In the data rows, 128 means zero.
Each row of this table is followed by its label. One hidden rule gives the labels. It looks at one to three of the table's principal directions, none of them among the few with the most spread.
[107, 134, 136, 132, 130, 153, 101, 125, 101, 57, 157, 140, 164, 142, 140, 128, 127, 138, 97, 110, 149, 153, 101, 92, 101, 132, 129, 75, 160, 198, 143, 125, 145, 56, 83, 125, 146, 109, 93, 134, 146, 75, 116, 179, 118, 129, 97, 123] B
[122, 151, 76, 98, 114, 117, 131, 131, 161, 144, 124, 124, 117, 93, 123, 168, 101, 134, 161, 172, 106, 68, 133, 118, 126, 157, 93, 158, 90, 63, 152, 134, 148, 121, 162, 155, 153, 157, 112, 134, 88, 180, 179, 124, 142, 130, 134, 144] Q
[180, 117, 138, 151, 147, 126, 168, 158, 92, 174, 147, 117, 147, 192, 72, 169, 153, 156, 151, 123, 104, 156, 93, 149, 163, 135, 100, 166, 88, 106, 76, 101, 67, 163, 204, 99, 98, 38, 138, 91, 143, 175, 142, 95, 114, 93, 165, 81] N
[133, 126, 76, 123, 111, 83, 129, 185, 109, 217, 113, 159, 98, 139, 81, 175, 144, 126, 187, 129, 126, 84, 152, 139, 128, 143, 85, 189, 90, 95, 123, 110, 108, 221, 163, 145, 147, 129, 110, 99, 134, 168, 144, 99, 109, 132, 168, 158] B
[152, 56, 162, 162, 148, 50, 191, 177, 117, 89, 138, 139, 173, 148, 73, 159, 129, 95, 76, 63, 126, 143, 165, 172, 137, 122, 98, 129, 89, 203, 123, 104, 142, 77, 129, 90, 82, 48, 120, 129, 198, 86, 121, 169, 85, 85, 140, 59] N
[131, 183, 122, 112, 85, 160, 48, 103, 153, 150, 66, 111, 110, 125, 205, 124, 167, 119, 160, 163, 148, 105, 148, 121, 151, 142, 146, 140, 150, 98, 118, 168, 115, 194, 114, 154, 140, 184, 139, 116, 81, 139, 132, 119, 151, 174, 125, 177] B
[116, 114, 140, 139, 111, 130, 140, 123, 121, 122, 128, 123, 105, 113, 116, 102, 89, 136, 111, 171, 98, 92, 132, 106, 104, 176, 100, 154, 66, 73, 92, 126, 124, 86, 159, 135, 85, 97, 113, 134, 111, 170, 149, 115, 132, 116, 134, 121] Q
[145, 133, 164, 126, 137, 133, 119, 79, 143, 41, 127, 93, 187, 167, 104, 77, 165, 113, 143, 110, 154, 142, 135, 149, 188, 118, 152, 113, 147, 170, 114, 141, 116, 124, 167, 87, 102, 114, 138, 107, 102, 129, 112, 125, 148, 111, 103, 102] Q
[125, 113, 123, 95, 154, 133, 163, 116, 112, 109, 102, 93, 168, 84, 105, 167, 132, 145, 128, 98, 118, 129, 141, 106, 114, 77, 106, 94, 142, 133, 136, 87, 141, 116, 136, 94, 139, 127, 182, 141, 150, 88, 161, 94, 98, 110, 124, 127] Q
[94, 144, 123, 148, 98, 119, 88, 120, 128, 79, 114, 123, 137, 144, 157, 100, 131, 94, 113, 121, 177, 107, 160, 100, 98, 154, 126, 113, 171, 174, 132, 138, 144, 111, 82, 121, 151, 129, 83, 133, 161, 86, 78, 141, 113, 146, 113, 185] N
[110, 109, 136, 186, 147, 87, 173, 136, 111, 143, 161, 155, 96, 169, 62, 125, 116, 70, 105, 75, 146, 212, 113, 143, 121, 46, 92, 147, 159, 156, 126, 72, 99, 161, 129, 85, 133, 63, 131, 159, 190, 133, 33, 110, 98, 119, 114, 129] Q
[127, 116, 145, 122, 145, 161, 155, 88, 144, 125, 137, 119, 110, 115, 160, 105, 111, 165, 130, 151, 113, 121, 101, 106, 117, 145, 129, 128, 93, 76, 113, 126, 116, 95, 156, 129, 106, 131, 142, 127, 91, 165, 166, 85, 141, 140, 115, 106] N
[101, 146, 127, 126, 98, 136, 108, 50, 183, 121, 137, 151, 66, 134, 201, 18, 109, 132, 159, 152, 176, 95, 130, 129, 129, 141, 151, 142, 150, 84, 136, 175, 131, 154, 123, 132, 139, 188, 105, 116, 80, 190, 96, 90, 176, 195, 83, 171] Q
[149, 86, 167, 151, 168, 130, 174, 141, 89, 83, 201, 133, 179, 163, 56, 129, 128, 168, 115, 120, 89, 176, 48, 128, 118, 130, 115, 105, 88, 155, 123, 122, 141, 36, 164, 109, 76, 40, 141, 134, 117, 147, 165, 161, 116, 59, 112, 22] Q
[138, 83, 159, 173, 135, 86, 146, 182, 84, 110, 160, 131, 155, 211, 25, 121, 145, 115, 101, 99, 131, 159, 117, 161, 151, 134, 128, 140, 92, 200, 104, 113, 120, 106, 170, 80, 81, 40, 127, 119, 198, 101, 79, 151, 91, 61, 147, 77] B
[141, 111, 159, 149, 134, 92, 112, 152, 127, 75, 117, 129, 159, 139, 106, 134, 142, 88, 96, 99, 130, 151, 146, 159, 147, 133, 133, 118, 129, 194, 137, 140, 146, 93, 106, 121, 106, 112, 117, 141, 143, 86, 117, 187, 131, 93, 134, 89] B
[144, 102, 175, 100, 122, 186, 128, 86, 50, 54, 107, 84, 202, 97, 124, 93, 140, 186, 106, 122, 100, 126, 122, 80, 103, 125, 112, 78, 134, 133, 60, 104, 116, 81, 131, 89, 72, 57, 169, 107, 129, 91, 175, 114, 107, 107, 100, 100] Q
[99, 78, 130, 120, 119, 108, 154, 131, 102, 81, 150, 142, 152, 108, 103, 94, 112, 132, 78, 82, 130, 128, 145, 133, 97, 100, 113, 95, 130, 175, 126, 99, 157, 95, 110, 88, 112, 84, 139, 127, 196, 78, 105, 144, 91, 119, 90, 123] B
[115, 150, 123, 131, 98, 145, 62, 159, 80, 94, 91, 110, 160, 128, 115, 158, 167, 112, 119, 136, 142, 127, 124, 95, 99, 151, 123, 117, 160, 178, 129, 126, 148, 120, 85, 129, 142, 116, 110, 146, 151, 58, 111, 158, 96, 92, 129, 157] Q
[115, 166, 87, 120, 119, 126, 143, 96, 154, 158, 133, 123, 94, 124, 111, 105, 111, 125, 182, 151, 132, 124, 113, 128, 125, 114, 88, 169, 140, 40, 124, 113, 103, 189, 182, 119, 155, 131, 130, 128, 94, 210, 127, 60, 157, 146, 125, 172] Q
[109, 163, 124, 149, 96, 161, 115, 129, 139, 168, 145, 136, 67, 146, 144, 100, 92, 121, 129, 202, 96, 132, 102, 119, 112, 174, 115, 181, 94, 41, 88, 138, 87, 136, 155, 163, 106, 103, 106, 137, 90, 212, 114, 110, 164, 153, 141, 146] Q
[142, 123, 171, 125, 91, 116, 84, 147, 105, 138, 75, 171, 100, 104, 143, 125, 131, 72, 105, 114, 130, 122, 196, 164, 152, 115, 143, 137, 135, 178, 117, 171, 127, 166, 54, 152, 94, 170, 107, 126, 115, 122, 88, 198, 155, 152, 146, 122] Q
[149, 208, 86, 66, 100, 198, 64, 142, 122, 166, 54, 57, 156, 95, 148, 207, 180, 207, 225, 229, 93, 59, 95, 77, 132, 203, 109, 163, 94, 21, 115, 151, 112, 164, 186, 165, 151, 164, 152, 118, 19, 171, 255, 69, 149, 101, 172, 161] Q
[128, 117, 145, 135, 151, 101, 174, 114, 173, 129, 152, 138, 113, 144, 117, 102, 122, 125, 137, 109, 157, 147, 124, 168, 155, 97, 151, 129, 131, 139, 162, 145, 140, 127, 142, 104, 128, 153, 137, 139, 119, 150, 107, 110, 145, 128, 123, 108] Q
[132, 159, 185, 110, 74, 200, 21, 160, 27, 68, 20, 98, 185, 109, 145, 158, 171, 112, 106, 159, 118, 117, 175, 66, 88, 190, 116, 101, 139, 178, 55, 142, 109, 98, 61, 153, 75, 109, 118, 126, 111, 53, 150, 174, 123, 123, 168, 142] B
[140, 98, 137, 153, 148, 112, 165, 172, 107, 191, 153, 154, 105, 140, 90, 154, 130, 128, 117, 117, 104, 144, 118, 145, 130, 128, 126, 151, 82, 127, 114, 111, 109, 153, 144, 137, 103, 101, 122, 119, 141, 149, 125, 127, 107, 106, 156, 100] N
[77, 165, 144, 182, 86, 129, 71, 99, 211, 112, 121, 102, 70, 173, 236, 25, 133, 121, 114, 185, 208, 71, 158, 110, 146, 212, 217, 150, 141, 138, 140, 195, 131, 121, 91, 144, 150, 192, 58, 140, 111, 107, 58, 103, 139, 165, 114, 221] Q
[125, 102, 157, 146, 142, 103, 162, 62, 176, 77, 173, 157, 119, 129, 170, 26, 107, 97, 83, 69, 172, 175, 140, 174, 150, 70, 167, 96, 186, 169, 146, 134, 139, 123, 90, 100, 126, 135, 120, 128, 153, 110, 56, 146, 148, 171, 64, 121] N
[124, 118, 121, 98, 91, 129, 131, 180, 62, 156, 38, 115, 143, 87, 102, 187, 137, 123, 117, 121, 119, 112, 189, 104, 68, 135, 54, 142, 101, 102, 69, 70, 109, 159, 133, 112, 97, 80, 160, 126, 182, 80, 158, 85, 81, 137, 174, 161] B
[121, 173, 84, 152, 130, 90, 109, 146, 184, 211, 160, 147, 74, 196, 86, 114, 177, 116, 218, 146, 183, 126, 94, 174, 189, 121, 174, 190, 142, 119, 188, 165, 124, 249, 173, 135, 186, 198, 100, 123, 86, 189, 74, 89, 144, 112, 140, 172] Q
[106, 73, 172, 140, 119, 127, 160, 106, 113, 78, 139, 140, 129, 104, 150, 71, 97, 143, 73, 116, 122, 117, 134, 112, 71, 148, 109, 101, 96, 135, 103, 130, 155, 48, 106, 107, 69, 83, 130, 135, 149, 122, 135, 132, 111, 129, 97, 97] N
[107, 114, 183, 175, 83, 158, 103, 137, 41, 130, 75, 111, 109, 174, 125, 102, 119, 103, 78, 142, 145, 142, 163, 67, 71, 141, 105, 128, 130, 147, 36, 102, 88, 112, 100, 100, 69, 50, 139, 139, 207, 81, 52, 102, 74, 146, 148, 160] Q
[107, 160, 99, 100, 131, 183, 113, 143, 112, 124, 153, 117, 147, 111, 123, 179, 123, 165, 134, 164, 93, 129, 77, 90, 102, 139, 121, 108, 124, 112, 145, 122, 137, 91, 131, 148, 154, 127, 130, 140, 105, 137, 165, 141, 129, 111, 126, 129] B
[137, 133, 117, 112, 134, 120, 88, 179, 101, 107, 103, 121, 176, 104, 106, 190, 168, 102, 93, 82, 139, 140, 159, 146, 160, 105, 166, 95, 171, 234, 161, 115, 149, 147, 69, 127, 169, 157, 109, 131, 179, 13, 102, 197, 100, 88, 142, 146] Q
[97, 86, 141, 126, 63, 130, 136, 170, 30, 119, 112, 150, 127, 121, 69, 136, 97, 114, 84, 136, 110, 81, 165, 102, 53, 151, 69, 137, 97, 156, 78, 116, 147, 96, 97, 97, 74, 47, 110, 129, 208, 124, 80, 149, 75, 106, 137, 135] N
[152, 112, 131, 128, 118, 98, 115, 134, 113, 116, 84, 112, 159, 125, 134, 128, 151, 127, 127, 105, 147, 103, 172, 126, 133, 145, 114, 127, 125, 141, 102, 115, 126, 143, 130, 117, 116, 111, 129, 106, 156, 79, 149, 122, 102, 129, 136, 139] Q
[128, 125, 148, 98, 130, 168, 127, 100, 92, 95, 115, 127, 148, 108, 129, 98, 122, 142, 117, 112, 135, 137, 139, 113, 113, 121, 132, 92, 150, 141, 101, 116, 117, 118, 118, 112, 116, 132, 133, 110, 133, 106, 127, 118, 141, 142, 127, 133] B
[131, 167, 106, 144, 122, 123, 114, 110, 150, 220, 59, 127, 48, 115, 167, 151, 112, 87, 165, 156, 135, 139, 150, 100, 99, 116, 80, 173, 129, 18, 104, 104, 89, 203, 147, 161, 143, 167, 155, 148, 106, 172, 132, 55, 140, 191, 162, 183] B
[164, 132, 118, 105, 140, 137, 134, 131, 120, 150, 123, 135, 145, 98, 146, 145, 133, 121, 118, 100, 110, 150, 147, 157, 152, 103, 140, 120, 160, 128, 115, 111, 105, 175, 109, 144, 140, 134, 132, 102, 139, 109, 136, 146, 143, 147, 140, 128] N
[102, 94, 124, 150, 158, 139, 193, 134, 100, 144, 248, 176, 115, 174, 83, 95, 101, 187, 122, 107, 116, 172, 38, 127, 91, 107, 119, 107, 115, 137, 138, 114, 127, 92, 152, 101, 127, 61, 119, 116, 152, 182, 110, 120, 117, 111, 99, 88] Q
[133, 131, 109, 145, 135, 93, 154, 174, 139, 162, 131, 130, 133, 122, 118, 172, 128, 131, 143, 134, 110, 133, 123, 131, 102, 145, 87, 153, 103, 92, 132, 116, 127, 128, 140, 149, 128, 93, 126, 141, 119, 146, 175, 119, 117, 119, 153, 122] N
[123, 144, 88, 118, 129, 118, 129, 132, 153, 160, 148, 136, 112, 102, 136, 131, 117, 137, 147, 139, 109, 110, 119, 138, 129, 131, 123, 142, 128, 88, 148, 133, 135, 157, 136, 151, 157, 149, 120, 124, 107, 162, 150, 127, 144, 130, 127, 148] Q
[146, 76, 103, 89, 175, 96, 208, 103, 172, 135, 185, 158, 121, 71, 129, 111, 73, 175, 128, 99, 78, 116, 110, 170, 134, 104, 113, 115, 86, 73, 158, 117, 153, 95, 168, 132, 128, 143, 158, 110, 110, 178, 209, 127, 162, 136, 108, 66] B
[130, 147, 63, 94, 132, 144, 104, 142, 104, 196, 89, 125, 101, 77, 148, 206, 104, 138, 157, 150, 108, 61, 150, 72, 92, 155, 106, 130, 131, 83, 140, 109, 136, 152, 110, 174, 191, 196, 113, 119, 138, 119, 168, 112, 116, 145, 171, 186] N
[110, 60, 126, 104, 135, 75, 171, 135, 126, 74, 119, 130, 187, 111, 126, 114, 163, 151, 103, 30, 184, 106, 174, 149, 107, 93, 125, 74, 146, 222, 158, 103, 180, 119, 105, 56, 136, 114, 153, 106, 220, 26, 129, 112, 64, 122, 94, 132] Q
[100, 128, 92, 96, 111, 132, 139, 113, 134, 142, 103, 123, 119, 89, 166, 112, 121, 164, 151, 132, 148, 88, 142, 97, 65, 144, 96, 122, 132, 75, 127, 110, 144, 140, 131, 122, 149, 143, 144, 122, 139, 120, 168, 62, 113, 165, 120, 180] Q
[72, 142, 85, 105, 119, 123, 169, 54, 208, 120, 186, 153, 71, 99, 161, 50, 64, 123, 140, 136, 150, 106, 122, 144, 118, 85, 132, 126, 162, 77, 181, 145, 159, 133, 131, 114, 175, 184, 123, 142, 111, 205, 83, 95, 169, 183, 68, 174] N
[117, 126, 113, 121, 120, 129, 161, 113, 130, 138, 143, 134, 101, 104, 106, 132, 73, 129, 124, 154, 82, 115, 120, 120, 108, 126, 69, 150, 85, 53, 107, 112, 118, 108, 171, 126, 109, 95, 136, 135, 113, 207, 150, 113, 146, 133, 126, 117] Q
[103, 94, 121, 116, 138, 112, 152, 98, 122, 111, 154, 147, 128, 112, 117, 77, 116, 132, 121, 82, 150, 134, 132, 130, 106, 69, 138, 89, 169, 161, 155, 117, 163, 131, 104, 99, 142, 144, 155, 130, 167, 100, 95, 120, 109, 140, 86, 138] B
[149, 119, 118, 166, 156, 41, 194, 148, 224, 175, 165, 151, 96, 192, 109, 130, 142, 90, 151, 88, 153, 183, 128, 229, 203, 79, 129, 188, 110, 116, 159, 122, 98, 197, 191, 105, 134, 112, 144, 127, 135, 182, 97, 101, 146, 145, 132, 96] B
[116, 200, 120, 135, 103, 175, 32, 100, 134, 130, 34, 86, 111, 117, 218, 146, 143, 69, 120, 162, 166, 136, 167, 63, 102, 141, 147, 111, 201, 116, 114, 125, 116, 150, 68, 170, 169, 195, 130, 158, 132, 52, 92, 118, 125, 186, 142, 220] Q
[149, 98, 96, 129, 144, 68, 178, 162, 106, 154, 138, 141, 148, 125, 62, 171, 125, 108, 123, 66, 119, 152, 146, 166, 133, 70, 78, 138, 139, 141, 129, 73, 123, 172, 148, 93, 143, 74, 147, 119, 202, 111, 116, 127, 95, 109, 138, 120] Q
[106, 177, 79, 86, 103, 166, 102, 115, 181, 151, 157, 128, 102, 101, 177, 118, 118, 180, 181, 203, 104, 67, 90, 126, 134, 177, 151, 153, 115, 54, 165, 181, 144, 138, 141, 173, 167, 188, 108, 122, 40, 209, 181, 120, 180, 144, 116, 155] Q
[161, 180, 71, 95, 125, 125, 94, 177, 134, 189, 83, 121, 137, 93, 130, 228, 148, 136, 194, 171, 91, 106, 127, 118, 127, 165, 84, 170, 105, 50, 134, 121, 113, 174, 153, 196, 160, 156, 127, 125, 62, 156, 231, 127, 149, 134, 179, 139] B
[171, 133, 185, 119, 128, 200, 75, 125, 8, 95, 34, 81, 204, 90, 140, 192, 167, 131, 100, 119, 82, 181, 133, 48, 76, 109, 80, 72, 159, 139, 42, 84, 96, 100, 84, 135, 74, 61, 193, 135, 133, 47, 186, 145, 90, 119, 144, 99] Q
[127, 111, 173, 129, 123, 164, 120, 90, 74, 99, 98, 112, 149, 126, 127, 85, 141, 138, 118, 117, 124, 156, 124, 90, 89, 111, 102, 97, 133, 118, 68, 107, 111, 119, 137, 102, 72, 81, 178, 121, 130, 117, 137, 96, 112, 137, 110, 114] Q
[123, 118, 143, 174, 149, 104, 137, 140, 194, 141, 197, 148, 89, 175, 145, 92, 118, 123, 102, 146, 133, 144, 94, 168, 175, 150, 201, 144, 98, 151, 169, 169, 141, 97, 130, 153, 126, 152, 98, 143, 114, 141, 93, 168, 144, 116, 117, 96] B
Which label does each new row get?
[129, 101, 176, 122, 131, 155, 170, 87, 133, 53, 150, 115, 161, 126, 154, 70, 95, 152, 81, 128, 115, 137, 135, 123, 123, 145, 124, 101, 100, 119, 80, 120, 110, 46, 148, 106, 68, 70, 133, 113, 124, 136, 149, 125, 143, 152, 102, 86] B
[136, 159, 91, 140, 126, 130, 129, 135, 150, 176, 144, 114, 104, 143, 127, 150, 111, 131, 152, 174, 104, 106, 108, 124, 138, 165, 116, 168, 105, 59, 120, 131, 108, 147, 172, 151, 146, 122, 109, 121, 109, 189, 141, 109, 142, 122, 153, 147] N
[138, 145, 183, 138, 131, 175, 123, 59, 120, 133, 89, 120, 99, 136, 172, 97, 131, 97, 110, 113, 162, 185, 141, 115, 142, 58, 152, 100, 185, 136, 101, 130, 97, 158, 96, 104, 112, 155, 164, 140, 129, 121, 57, 101, 138, 178, 112, 141] N
[87, 113, 166, 137, 111, 142, 155, 89, 152, 95, 172, 167, 95, 129, 163, 34, 99, 114, 87, 111, 159, 145, 144, 152, 130, 99, 167, 115, 152, 164, 129, 150, 124, 122, 83, 109, 110, 134, 100, 129, 129, 148, 48, 136, 150, 174, 82, 140] N
[164, 104, 103, 125, 142, 79, 190, 122, 200, 129, 194, 122, 131, 142, 103, 122, 97, 158, 112, 135, 91, 114, 102, 202, 210, 131, 128, 164, 54, 78, 138, 127, 129, 109, 226, 105, 114, 87, 132, 107, 129, 185, 161, 142, 147, 100, 107, 69] B
[165, 104, 181, 124, 139, 162, 166, 73, 109, 99, 138, 113, 155, 140, 141, 80, 126, 158, 110, 110, 100, 166, 117, 142, 155, 101, 115, 114, 115, 100, 55, 114, 75, 124, 172, 90, 61, 54, 173, 91, 117, 168, 146, 103, 147, 147, 106, 73] Q
[103, 135, 148, 122, 98, 157, 106, 73, 137, 60, 126, 128, 134, 128, 185, 57, 114, 128, 116, 142, 166, 93, 150, 98, 107, 164, 140, 105, 147, 140, 113, 155, 136, 87, 99, 124, 118, 140, 89, 115, 112, 129, 107, 129, 144, 171, 92, 156] N
[136, 155, 131, 123, 142, 157, 121, 154, 98, 126, 114, 104, 172, 135, 110, 185, 164, 129, 131, 116, 129, 178, 106, 117, 117, 104, 124, 103, 166, 156, 130, 109, 120, 133, 116, 118, 142, 106, 151, 141, 140, 88, 131, 128, 111, 106, 146, 127] N
[159, 156, 138, 114, 88, 155, 76, 185, 94, 143, 40, 88, 156, 93, 151, 213, 155, 129, 106, 178, 99, 87, 166, 108, 123, 204, 115, 148, 86, 111, 85, 137, 120, 119, 112, 161, 99, 116, 114, 129, 120, 84, 182, 156, 112, 102, 186, 138] N
[122, 130, 175, 152, 120, 169, 118, 108, 81, 150, 121, 156, 83, 132, 138, 130, 99, 96, 89, 127, 113, 172, 130, 102, 115, 80, 120, 114, 142, 141, 93, 128, 96, 128, 82, 132, 99, 118, 132, 144, 132, 152, 66, 153, 133, 159, 126, 121] Q
[136, 134, 94, 116, 148, 111, 167, 109, 181, 182, 187, 153, 77, 141, 101, 101, 89, 143, 179, 155, 111, 92, 112, 168, 183, 133, 146, 171, 91, 65, 152, 153, 115, 166, 194, 144, 148, 178, 106, 101, 74, 243, 133, 106, 184, 134, 140, 120] B
[163, 160, 99, 88, 132, 153, 142, 122, 122, 146, 122, 99, 159, 118, 98, 156, 132, 146, 162, 143, 97, 132, 128, 142, 171, 115, 109, 150, 128, 69, 94, 95, 78, 182, 193, 123, 136, 106, 147, 97, 107, 163, 164, 96, 151, 130, 148, 134] B
[150, 160, 93, 113, 128, 105, 87, 102, 178, 149, 106, 142, 92, 105, 171, 103, 114, 86, 146, 125, 144, 117, 162, 165, 169, 127, 158, 142, 173, 104, 154, 148, 129, 187, 110, 166, 177, 218, 106, 117, 111, 128, 113, 147, 183, 167, 137, 167] B
[139, 111, 161, 143, 127, 121, 103, 179, 75, 167, 86, 164, 109, 109, 131, 191, 136, 100, 116, 112, 113, 133, 157, 115, 103, 120, 122, 123, 127, 180, 132, 146, 134, 130, 46, 165, 113, 151, 119, 146, 127, 105, 127, 182, 115, 125, 167, 107] Q
[142, 116, 123, 172, 154, 94, 185, 132, 181, 147, 223, 133, 117, 199, 94, 94, 130, 162, 157, 144, 111, 145, 54, 178, 171, 152, 133, 177, 77, 86, 136, 145, 109, 126, 215, 113, 113, 66, 116, 113, 96, 227, 140, 104, 147, 90, 117, 74] N
[165, 149, 76, 78, 115, 162, 99, 103, 68, 197, 60, 124, 101, 69, 133, 192, 93, 98, 144, 134, 84, 92, 182, 89, 130, 94, 83, 142, 155, 61, 78, 75, 82, 212, 124, 158, 163, 164, 145, 97, 154, 136, 130, 115, 130, 177, 160, 180] B
[126, 102, 136, 136, 131, 107, 118, 127, 145, 96, 149, 125, 149, 156, 131, 77, 145, 150, 115, 117, 152, 118, 121, 141, 138, 156, 164, 107, 111, 162, 137, 145, 158, 98, 144, 117, 113, 128, 130, 113, 147, 85, 132, 141, 114, 114, 108, 113] B
[123, 74, 111, 155, 167, 58, 201, 136, 191, 146, 250, 168, 104, 162, 93, 58, 104, 171, 135, 105, 122, 111, 83, 199, 167, 137, 169, 144, 85, 135, 183, 161, 160, 115, 174, 114, 134, 125, 102, 106, 126, 191, 128, 138, 144, 88, 105, 81] Q
[128, 84, 164, 137, 133, 130, 168, 64, 159, 35, 202, 117, 162, 181, 121, 9, 124, 174, 110, 128, 153, 119, 88, 149, 157, 158, 164, 111, 96, 144, 115, 148, 144, 53, 190, 75, 77, 76, 122, 99, 127, 146, 118, 115, 132, 111, 62, 74] Q
[131, 99, 124, 114, 122, 130, 148, 114, 106, 135, 112, 115, 126, 121, 114, 115, 105, 153, 131, 142, 109, 78, 154, 99, 116, 157, 94, 140, 68, 79, 76, 99, 108, 119, 183, 118, 95, 101, 140, 98, 138, 147, 165, 85, 111, 139, 137, 129] B
[172, 137, 172, 154, 131, 117, 80, 214, 110, 116, 104, 111, 185, 184, 93, 176, 207, 102, 97, 110, 142, 170, 147, 182, 211, 155, 195, 135, 119, 240, 119, 145, 105, 149, 115, 133, 103, 110, 102, 116, 147, 35, 103, 201, 114, 70, 177, 96] B
[109, 113, 120, 129, 142, 97, 184, 98, 173, 107, 175, 133, 122, 128, 104, 86, 106, 145, 149, 123, 136, 110, 110, 149, 129, 121, 111, 135, 107, 100, 155, 140, 150, 109, 174, 96, 126, 122, 125, 129, 104, 196, 139, 95, 145, 115, 104, 114] N
[127, 158, 99, 106, 118, 175, 115, 105, 73, 146, 124, 140, 129, 93, 129, 174, 101, 108, 132, 133, 103, 140, 120, 77, 84, 87, 81, 107, 177, 104, 114, 100, 120, 142, 92, 147, 155, 122, 128, 132, 134, 148, 113, 143, 122, 158, 118, 156] N
[147, 159, 97, 121, 135, 116, 109, 177, 154, 160, 114, 135, 124, 110, 146, 195, 133, 120, 142, 147, 107, 144, 119, 142, 132, 153, 120, 154, 120, 99, 151, 123, 122, 136, 120, 184, 157, 149, 114, 144, 99, 117, 180, 154, 148, 134, 160, 124] B
[127, 175, 121, 125, 104, 156, 87, 85, 134, 102, 76, 104, 128, 92, 193, 143, 105, 74, 111, 152, 144, 116, 167, 81, 102, 132, 116, 113, 185, 111, 121, 129, 133, 112, 70, 157, 153, 162, 106, 153, 125, 104, 102, 143, 134, 173, 122, 183] N
[155, 146, 152, 141, 140, 122, 107, 111, 155, 124, 113, 122, 123, 155, 153, 137, 152, 106, 133, 109, 160, 149, 132, 160, 187, 99, 174, 119, 173, 179, 160, 168, 129, 149, 98, 116, 151, 176, 125, 133, 121, 116, 87, 153, 151, 124, 132, 120] Q
[150, 125, 117, 185, 149, 52, 107, 218, 128, 170, 141, 172, 122, 190, 71, 196, 168, 64, 135, 91, 149, 189, 117, 170, 151, 118, 129, 160, 131, 200, 170, 120, 131, 161, 110, 159, 150, 121, 95, 148, 157, 86, 93, 191, 104, 97, 161, 101] B
[86, 80, 201, 192, 133, 110, 150, 67, 136, 99, 188, 195, 46, 167, 149, 5, 70, 77, 59, 83, 186, 170, 134, 142, 122, 65, 189, 89, 177, 221, 156, 172, 155, 84, 39, 98, 110, 162, 95, 158, 172, 129, 0, 170, 139, 162, 74, 118] Q
